[[ -9  -4  15  -4  -5 -22  33  10]
 [  8  10   0  13 -18   0   2 -18]
 [-15  -4  -4  14  -9  10  19   6]
 [ -1  -2  -9  14  15  -6  17  -8]
 [  9 -14  13  -6  11  -4  16 -19]
 [  4   7 -19  -2  -7  -9   6  21]
 [  3   3 -13 -11   9   0  23 -13]
 [ -3  11   4 -13  17 -11 -10  -6]
 [  9 -17   2 -14   2  18  10  18]
 [  7 -21   1   9 -11  -1 -19  10]
 [ 17  10   6  -5 -23  -2  -3 -11]] | 8

[[ 0  0  0  0  0  0  0  0  0  2  2  3]
 [ 0  0  0  0  0  0  0  2  1  9  4  5]
 [ 0  2  3 13  4  9 21 25  4 15  5  5]
 [ 0  3  4 15  5  9 22 24  4 15  5  5]
 [ 0  0  0  0  0  0  0  0  0  1  1  3]
 [ 0  0  0  1  1  3 14 21  4 15  5  5]
 [ 0  2  3 13  4  9 21 24  4 15  5  5]
 [ 0  0  0  1  0  3 13 21  4 15  5  5]
 [ 0  0  0  0  0  0  2  9  3 14  5  5]] | 0

[[-22  16 -25 -23 -21 -17  24  21  -9  21  12]
 [  4 -15  -4 -21   3  19 -23   6  11   5  24]
 [ 25   2 -21 -20   6  18  10  23   1  -3  17]
 [ -8  14  -5   6 -10  19 -22  20 -14 -13  16]
 [-12 -15  16  10   9  12  25  -7 -13  -4   2]
 [ 23  10  14 -13  19 -10  11  16   7  12  15]
 [ 14 -25 -21 -15 -19  22 -22  12  -3 -16  -8]
 [  2 -24 -19  -3  -8 -23  10  -9  19  21  -9]] | 4

[[11  6  3  0  1  1  1  2 14  3  0  0]
 [ 6  5  1  0  4  1  1  2  3  2  1  2]
 [ 6 10  3  0  2  1  1  3  5  4  1  1]
 [28 18 10  1  4  6  3 14 18  5  5  3]
 [11  5  4  0  0  2  1  4  7  1  2  0]
 [12 14  8  0  2  5  2  7 21  5  3  1]
 [ 7  5  4  0  1  4  1  5  1  1  2  0]
 [ 8  8  8  1  9 10  1 10  6  2  5  4]
 [ 4  6  9  1  3  9  1 11  9  2  4  0]
 [10 12  7  1  1  5  2 10  6  5  2  0]] | 6

[[  3  -4  13   8   1   7  -6  -4]
 [  1  12   1   7   4  30   8  -6]
 [ -6   1   9 -10  -8  -2  -2   5]
 [  2  -1  16   5  -1 -16  -6  -2]
 [  2  11   1   9   6  10   7  -6]
 [  6  -3   3  13   6  -2  -4  -7]
 [ -4  -7  -4 -12  -6   2  -4   7]
 [  5  -7  10  10   2 -16  -8  -4]
 [  4   7  -5  11   7   2   5  -7]
 [ -6  12   3  -7  -3  10   9   2]
 [ -7  11  -2  -8  -3   5   9   2]] | 1

[[ 15   8  20 -15 -17 -15  27   6  -2 -25  28  -6   4   3  14 -26]
 [  9   6  10  -9 -14  -9  17   3  -3 -19  20  -4   4   0   8 -21]
 [ 10  -6  19 -13  -6   8  -6 -10   3 -18  -6  -2   6  -8   5   0]
 [  5  -6  10  -6  -6   2  -3  -9   2  -8  -3  -1   5  -3   5  -2]
 [ -2  -6  -7   8  -6 -10   2  -6  -1  12   2   0   3   8   6  -6]
 [ 11  -7  22 -15  -6   9  -7 -10   3 -21  -6  -2   6  -9   5   0]
 [  2   4   2  -4  -6  -3   7   0  -3  -8  12   1   3  -3   4 -11]
 [  5  -6   8  -4  -6   0  -3  -8   2  -5  -3  -1   5  -1   5  -3]
 [ -5  -4 -12  19  -6 -17   7  -4  -3  26   5   1   3  16   6  -9]
 [  1  -5   0   3  -6  -5   0  -8   0   4  -1   0   4   4   6  -5]
 [  1  -6   1   2  -6  -5   0  -7   1   3  -1   0   4   4   6  -5]] | 9

[[-12  17  -1  -4  -1   8 -20   1  15  -7  -6 -13   2   9  -6  -8]
 [-10  19  -7  -9  -1   9 -23   1  14  -9  -7 -10   1   8  -2  -8]
 [ -9  18  -9  -6  -1   7 -17   0  14 -10  -2  -8   4   7  -5  -9]
 [-10  18 -12  -4   0   7 -10   0  14 -11   1  -6   7   6  -8  -9]
 [-15  16  -9  -5   0   7 -13   1  14 -10  -3 -10   5   7  -9  -7]
 [-15  17  -4  -8   0   9 -23   2  15  -8  -9 -13   0   9  -5  -6]
 [-29  13 -12  -9   4   9 -15   1  16 -12  -8 -12   3   7 -11  -1]
 [-12  18  -8  -7   0   8 -19   1  14  -9  -5 -10   3   8  -5  -8]
 [-13  17  10  -1  -2   9 -23   3  14  -3  -7 -16   0  10  -5  -8]
 [-13  19   0 -10  -1  11 -29   2  14  -7 -15 -14  -2  10   0  -6]
 [ -5  22   5  -8  -3  10 -29   2  13  -4 -11 -13  -2  10   5  -9]
 [-10  16   2   9  -3   6  -6   1  15  -6   6 -13   8   8 -10 -11]] | -10
---
[[-1.07  0.15  0.59  0.10  0.00  1.33 -1.68]
 [ 1.18  1.15  0.59  0.49  1.36  0.19  1.26]
 [ 0.11 -0.29 -0.04 -0.15  0.23  0.12  0.45]]: 0.19

[[-0.021 -0.114  0.074  0.146 -0.225  0.098]
 [-0.082 -0.082  0.045  0.064 -0.171 -0.109]]: -0.171

[[ 20.51 -17.60 -16.51  -0.74]
 [ 17.61 -12.94 -14.26   1.90]]: -14.26

[[ 0.472  0.709  0.497  0.557]
 [-0.305 -0.530  0.130  1.391]
 [-0.005 -0.122 -0.354 -1.303]]: 0.130

[[ -39.3   20.7  -78.5  -70.3  129.0  -84.4 -119.7]
 [-211.4  -87.4  136.5 -175.4   -5.1   19.6  -33.1]
 [ -83.4   56.1 -183.3  -55.3  -75.2  223.9  243.1]]: 19.6

[[ 125.850 -118.949  113.385  144.432 -146.728  -46.884 -181.941]
 [ -11.965  -52.227  -22.375  -54.858 -245.054  -56.767  -31.585]
 [-153.458  -77.646 -151.958 -169.857   44.507 -110.161  -73.586]]: -56.767

[[-14.88  -8.74  -5.16  -6.79  -2.50  -2.59  -7.69]
 [ -8.38  -2.69   1.64  13.94  12.69  -4.10  -6.55]
 [ -4.74  -5.16   5.66   7.68   3.24   9.15   1.45]]: -4.10
---
[[ 15  22  27  16  18 -21]
 [ 11 -19  -7  -9 -10  -3]
 [ 15  23  12  10   1 -20]] -> 27

[[-31 -20   7   2   3 -22  17]
 [-18 -28   4  -4  10 -10  -7]
 [-29  -5  23 -12  10 -24  25]] -> 7

[[  8  -3 -13   1   9   8]
 [ -1 -19   3   2   2   4]
 [ -9  -6  14 -24 -33  -8]] -> -13

[[-29   5  16 -22 -12 -21]
 [ 14  13  -4  -5 -14  -8]
 [  8 -14  -4  -8   4  15]] -> 16

[[-32  34   6  15 -24  28]
 [-16   5   2 -10 -14   9]
 [-22  27  17   4 -15  20]] -> 6

[[ 33   9  29  -6   1  23 -19]
 [ -7  -3   1  -8 -16 -18  -7]
 [ 15   7  20   0  -4   9  -9]] -> 29

[[ -8   9  -5  -8   5]
 [  8   7   0  15   4]
 [-24  10  -2 -32   4]] -> -5
